Named turns come first, each shown by rows before and after it. Which turns, in which order, take the first row of each pair that follows to the second? Write the first one first, as in the answered first pair.
Bifez (before -> after):
[  3   1  12  -8   3 -12  14   1   2   1  -1   4  15   8  -6   8  -3  -2] -> [  6   1   6 -10  13  -9  11   0  -1   4  -1   1  12   8 -10  10  -3   5]
[  1   1  -4  -1 -11  -1  35   2 -17  -3  12 -14  -5  10  -2  -7  15 -14] -> [  4   1 -14  -6   5   1  28  -2 -23   3  12 -19 -11  10  -5  -4  14  -2]
[-20  -4   2  11 -23  -1   5  -4   2 -15   0   8  -8  -3   3  -6  -5 -27] -> [ -2   8   7   7 -25  -7  19  -3   1 -13  18   4  -3   5  -6   0  12 -14]
gur (before -> after):
[ 2  4  3 -2  6  1 -3  0 -2  7  5  1  0  6  3  5  7  6] -> [-4  5  9  1 -3 -1  3  1 -1  2  4  3  3  6  3  2  9 -2]
[  1   3 -12   4   0 -10  14 -12 -12  -4  13  -9  -4   5 -14  -6   5  -2] -> [-13  -5  -5   8 -10  -8   7 -10  -6 -11   0  -5  -3  -1  -4 -13  -5 -17]
[ -4   4 -10  -3  -1 -10  -3   1  -1  15  -7   3   5   1   0  14  -1   2] -> [ -3   7  -6  -2  -6 -12   3   0  -2  13  -2   5   4   3  -3  13   2  -2]
[20  0 -6 -2 11 -6 15 -2 -8  5  5 -1 -2  8 -4 -1 11 17] -> [  2  -1   7   9 -13 -10  25   3  -2  -8   0   5   1   9   3 -10   9  -6]
Zil (before -> after):
[ 4  2  0  1 -6 -1  1  1 -6 -6  1  5 -3  7  5  2  2 -3] -> [ 5  3 -3  0 -3  0  2  0 -7 -6  2  3 -5  7  3  3  2  0]
[ 14   4  19  -2 -17   0  14   7   6  -3   4  10  18   4   3   2  -8  -1] -> [-10   4   0   8 -13  -6  25  -5  -9  -6   4  -5   0  11  -8  -4   1 -13]
[16 -4 -4  1  0  5  4 -3 -2  0  2  0 -6  1  1  3  5  6] -> [ 13  -6   5   4 -10   4   5   1   3  -3  -2   6  -3  -1   5   0   1  -1]
vibo (before -> after):
[ 2 -2 13  0 -6 -5  4  6  5 -5 -5  6 -1  8  4 -3 -4 -7] -> [ -3  -5   9   0  -1  -2   0   5   4  -4 -11   5  -4   4   6  -3 -10  -7]
[-7  8 -1  4  2 -1  9 -3 -9  7  3  4 -1  4 -9  0  1 -4] -> [-3  9  4  3 -2 -2 10  1 -7  6  5  7  1  4 -7  1  2 -4]
[ -7  -2  -9   4  12  13  -7 -10  -6  -2 -11   6 -11  -2  -3   2 -10   6] -> [ -3   3 -11   3  13   8   2 -12  -9  -2  -2   2 -14   2 -11   5   0   9]
Pairs:
Each pair is two turns apart.
[ -1  18 -10  -5  -8  -6  12   1 -11  -7  10 -13  -5   3 -15  -2   7  -6] -> [ 20  15   2 -17  -1   3  -7  11   1  -1   5   1  11  -7  -3   6  -7  12] => Bifez, Zil
[-17  -1   5   9  -6   1  -2  -2 -10   4 -18  -4   0   1  -2   6 -10 -13] -> [-13   3  10   9 -15  -3   4   0  -7   0 -14  -2   4   4  -2   5  -5 -16] => Bifez, vibo
[ 16  -2  10  -5  -1  -3  -3  -4  14  -1   5   6   1  -8  -7  -6 -12   0] -> [  5   2   4   2  -6  -9  10  -9   8  -4  10  -2  -6  -2 -15  -9  -3  -9] => Zil, Bifez
[ -4  -1   9  -6  -7  -1  -8  13   9   2 -11   5   4 -10  10   1 -10 -10] -> [-13  -4 -10  -5  12   0 -10   5  -2   6 -13  -6  -8  -8   1   2  -9  -3] => vibo, Zil
[17 -1  5  1 -7 10  0 12  1 -3 12  2 13 -1 -2  7  4 14] -> [16 -3  7  0 -8 11 -3 13  3 -4  9  4 15 -3  1  6  0 13] => vibo, gur
[  7  -3  -4  -6 -10   1   8   3  10  -1   8   0  13   4  -3  13   7   7] -> [ -4  -2 -12  -2  -7  -2  12  -2   3  -2   9  -7   5   7  -8   9   9   3] => Zil, Zil
[-8 -4 -6  7  0 -5 -5  0  2 -1 -7  3 -2 -6  7 -3 -8 -8] -> [ 3 -3 -1  0  1 -2 -9  3  7  2 -5  7  4 -8  9 -1 -9  1] => gur, Zil
[-16   1  -4   6  -2  -2  10   3  -4   1   5  -7  -9   0 -13  -3   5  -3] -> [-20  -5   0   7  -5   4   1   7   2   0  -6   0  -4  -5  -2  -5  -6  -7] => vibo, gur
[ -4   1  -9  16  -3  -5   0   4 -11  -1  -8   2  -4  -6   0   7   0  -2] -> [ 3  0  1 12 -6 -3 -5  9 -4  0 -9  9  3 -9  5  9 -4  1] => Zil, Zil
[ 10  -1  -3   5  14   2  -6  -2  -1   8  -1  -3 -10  -2   3  11  -4  11] -> [  1  -3  -7   9  13   2  -5  -4  -4   6  -4  -6 -15  -1   2   8  -6   5] => Bifez, vibo
[-26  -9 -17   5  13   3  -9  -7  -9   2 -20  -7 -13  -2   3 -10 -11  -5] -> [-13   7  13  10 -25 -11  20   2   1 -11   2   3   4   8  -2 -11  10 -18] => Bifez, Bifez
[ -9  12   2   5   1  -4  12  -2  -1  -1  -4   1  -2   5  -7  -1  12 -12] -> [-14   8   2   6   1   0   6  -2   1  -1 -10   3  -3   2  -2  -2   5 -16] => Bifez, gur
[ 4  0 -1 -3  6  2 -6  2  1  4 -1  0  5 -3  4  4 -2  5] -> [ 7  3  6 -1 -2 -1 -1  3  3  1  2  2  7 -1  2  3  1  1] => gur, vibo
[ 1 -9 -4 -5 13  0 -6  7 -6  6 -2  6  3  4  7  2 -2  8] -> [-13 -11  -8   3   9  -2   0   3 -10   0  -3   2  -3   7   5  -3   0  -3] => Zil, Zil
[ 24   5 -13  -8   2  -3   1   7  -3   6   3  -4  -8 -10  -5  27  14  16] -> [ 12  10  -7   2 -18 -11  18   7  -4  -5   8  -5 -10  -3  -8  20  22  -2] => gur, Zil
[  0   3 -12   7   3  -2 -13   9   1  10  -4   2  -8  -5  13  -3  -8   2] -> [14 12 -5  5 -3 -8  0 11 -1  8 10  0 -4  0  7  1  5  8] => gur, vibo
[ -1   5  10  -7 -10  -8  10   1   3 -10   2  -6   5   5  -2  -3  10  -6] -> [  0   2  -6 -12  11  -4   3  -5  -4  -1   1 -16  -3   4  -6   1   9   6] => Zil, Bifez
[ -3  -4  -9  -5  15  -2  -7  -3  -5  -2  -4  -7 -10   0  -3  -2 -11  15] -> [-11  -4  10   2 -13  -7   1   2   3 -13  -8   2  -2   1   3 -10 -12  -6] => Bifez, Bifez
[-15   8 -10   6  -8   1   9  -8 -12   5  10 -16 -19   9 -15  -7   9  -4] -> [ 22   9  12 -12  -5   9  -9   7   7  13  10   3   5   0  -2   3  -2  21] => Zil, vibo
[-27  -7 -11   3   8   5 -12  -6  -5   4  -5  -8 -17   0   3  -6  -6  -2] -> [ 13   3   7 -14   9   6 -16   5   9  11   9   5   2  -2   5   7  -1  23] => vibo, Zil
[ -1  -4  11   1 -15  -1   1   5   1  -7  -3   7   5  -4   5  -2  -3 -10] -> [16  3  3 -6  2 -2  4  2 -6  1 10 -1  1  0 -5  6  7  9] => Bifez, Bifez
[  8   2 -11  -9  19   2  -9  -4  -5   7   0  -6  -5  -2  -1   6   0  17] -> [-14   1   7   7 -19  -5   5   0   3 -11  -6   3  -1   0   5  -5  -2 -18] => gur, gur
